In the rows, 128 means zero.
The rows of Y fall into several groups, and each row is roughly a mix of its group's hidden directions.
Y:
[[149  87 133 142 106  91 161 160 123 129 107]
 [110 153 108 118 120 163 172  99 124 138  95]
 [135 144 119 108 158 125 181 107 162 149 116]
 [ 98 115 151 110 146  98 175 108 132 148 150]
 [113 156 118 142 149 130  85 116 103 168 100]
 [101 119 157  98 142 124  85 162 125  98 134]
 [117 114 136 141  94 121  73 158 109 111 148]
 [116 121 155  95 131 120  81 170 125 104 136]
 [124 125 152 103 130 135  82 160 104  90 145]
 [146 103 148 149 141  94  85 151 130 108 158]
 [146 140 118 112 157 141 185 103 143 147 108]
 [108 120 131 142  97 115  70 154 111 110 145]
 [168 117 120  94 109 164 124 114 141 104 162]
 [103 136 148  98 159  93 170 118 141 136 149]
 [ 74 115 158 102 152 126 122 129 114 145  97]
 [168 132 103 152 120 136 163  92 110 158 120]
 [133  98 134 123 109 131 175 144 162 101 160]
 [143 137 104 119 152 129 182  96 143 155 109]
 [ 64 134 152 118 140 131 130 146 123 153 102]
 [ 66 124 149 100 143 146 141 141 134 143 106]
 [147 158  95 147  80 151 155 125 147 118 135]
 [114 152 101 126 115 153 176 106 132 144  90]
 [153 170  88 126 119 162 103 121 152 140 138]
 [134 180 122 140 100 143 164  93 134 120 116]
 [170 109 124 102 114 160 143 115 127  87 152]
 [107 141 107 123 121 162 172  99 146 143  94]
 [135  85 121 139  92 100 141 146  84 135 121]
 [109 116 137 149 100 115  71 153 117 107 143]
 [135 151 108 111 130 181 155 105 134 140  93]
 [183 138  97 134 102 129 141 117 133 119 167]
 [127 149 169  94 161 159 154 127 152 120 137]
 [158 114  93 165 118 135 162 102 138 155 141]
 [ 98 120 154 108 152  94 170 110 135 143 152]
 [112 110 144 144  98 120  76 152 103 109 150]
 [140 110 148 137 138 105  86 147 117 109 179]
 [137 124  89 165 126 137 175  99 136 148 115]
 [131 102 125 132 114 136 182 145 163 107 157]
 [119 158 151 122 145 188 105 114 140 110 128]
 [110 144 121 125 117 182 134 112 104 116  82]
 [130  71 116 120 160 127 107 154  97 139 127]
 [ 89 132 139 116 148  88 164 117 166 139 130]
 [146 104 141 143 130  99  86 158 137 114 167]
 [ 91 117 151 118 146  81 163 118 147 138 145]
 [190 135 104 144 107 111 130 114 121 112 156]
 [ 96 134 157 103 157  94 126 131 131 154  89]
 [ 74 127 162 133 144 138 102 146 119 140  95]
 [ 76 116 156 119 156 135 104 131 118 149  94]
 [148 106 103 160 112 154 120 131 130  97 175]
 [142  92 115 138 102  87 131 144  82 134 138]
 [ 98 111 127 112 152 107 141 137 148 165  81]
 [120 133 141 108 145  72 118 147 138 125 174]
 [126 122 129 119 120  84  92 153 128 132 179]
 [124 176 121 144  87 139 143 121 157  96 142]
 [ 87 125 157 133 152 129 100 132  94 144  90]
 [145 143 124 134 142 118  86 102  76 147 108]
 [156 118 127  81 108 167 135 111 121 109 160]
 [ 97 100 162 130 154  87 132 130 109 124  96]
 [146 142 120 118 163 136 179 102 158 146 110]
 [180 137  95 138 108 114 157 120 137 113 159]
 [143 141 126 110 166 132 184 102 148 146 120]
 [142 164 142 111 165 180 130 108 139 118 127]
 [ 98 118 165 102 148 124  86 145 124 104 154]
 [145 128 132  98  97 171 153 134 124  92 155]
 [164 144  95 166 104 119 164 111 133 147 122]
 [ 98 117 139 148  95 125  74 149 115 105 133]
 [164 163  90 131 109 166 112 123 144 128 147]
 [184 135 101 135 104 111 136 110 124 127 167]
 [120  96 140 129 110 143 166 150 169 111 161]
 [137 108 155 131 141  97  81 154 127 111 163]
 [148 167 114 156  90 145 154 102 149 110 134]
 [ 96 124 163  84 146 123  92 153 121 115 119]
 [ 91 138 133 165 153 102 111 141 130 155  92]
 [112 115 134 148  97 113  71 154 115 109 143]
 [159 145 103 150 112 137 169  91 121 157 131]
 [162 131  96 151 103 130 163 110 147 166 125]
 [ 96 119 149 109 143  91 179 122 146 141 132]
 [127 103 125 133 114 142 179 148 168 109 156]
 [143 108 148 138 137  91  85 158 128 114 162]
 [150 159  85 113 116 169 131 123 160 131 146]
 [103  97 138 130 116 142 179 150 157 127 156]
 [132 169 112 140  87 149 159 103 154 123 144]
 [146 148 112 131  82 153 118 149 135  92 161]
 [113 111 132 156  94 133  73 145 106 110 133]
 [107  80 164 152 153  99 122 127 111 131 111]
 [147 129 131 113 153  74 131 141 144 136 174]
 [ 99 119 150 111 150  88 177 116 137 138 138]
 [155 166  82 112 126 168 119 114 146 130 130]
 [119 143 106 116 121 170 170  97 120 145  98]
 [ 70 137 157 101 139 129 129 142 113 138  97]
 [ 88 110 157 114 136  86 163 122 130 139 150]
 [171 127 116  94 107 164 122 110 129 109 161]
 [102 132 168  88 139 136  89 143 121  99 127]
 [107 106 136 146 120 129 164 160 179 112 141]
 [111 102 142 112 160 102 127 133 143 164  82]
 [150 145 118 100 160 133 181 110 149 150 122]
 [134 141 161 112 146 167 166 134 140 106  93]
 [155 176  92 118 118 157  96 120 145 131 130]
 [123  94 121 127 123 147 178 139 168 122 157]
 [128 146 116 128 159 128  84 105  99 149  89]
 [124 143 128 114 118 184 152 124 117 118  81]
 [147 154 122 109 132 121  81  99  86 146 118]
 [158 171 114 115 159 173 118 112 145 125 127]
 [140 167 142  87 157 159 149 136 155 117 121]
 [134 168 118 140  99 165 156  90 129 110 141]
 [ 90 123 147 103 158  94 127 140 135 155  92]
 [130 142 110 143  99 168 136 116 134  96 175]
 [123 141 129 133 156 121  82 109  91 153  93]
 [141 172 108 128  88 149 147 122 111 117 164]]

Here is one row from each group, named. Which group is each of the other rows in?
[163 107 124  96 113 171 137 114 134 100 158]
U
[145 103 146 145 142  91  85 154 126 112 158]
V
[112 115 137 151 103 111  73 151 108 104 142]
K

[ 87 146 142 155 142  99 117 143 104 154  95]
U
[124 126 134 115 137  75 113 146 154 136 176]
K
[160 134  97 159 114 144 168  93 121 148 130]
V
[152 171 126 112 155 170 125 129 160 114 111]
K
[133  81 124 102 145 121 100 170 119 150 110]
V
[134  89 159 141 141  78 126 117  94 120 120]
U
[182 131  99 134 104 122 149 114 131 122 169]
U
[144 157 114 150  84 150 130 130 147  84 140]
V
[128 172 116 110 138 139  78 140 159 120 150]
K
[ 74 126 156  98 147 130 116 129 112 150  99]
U
[149 160 118 130  90 164 129 121 112  94 158]
V
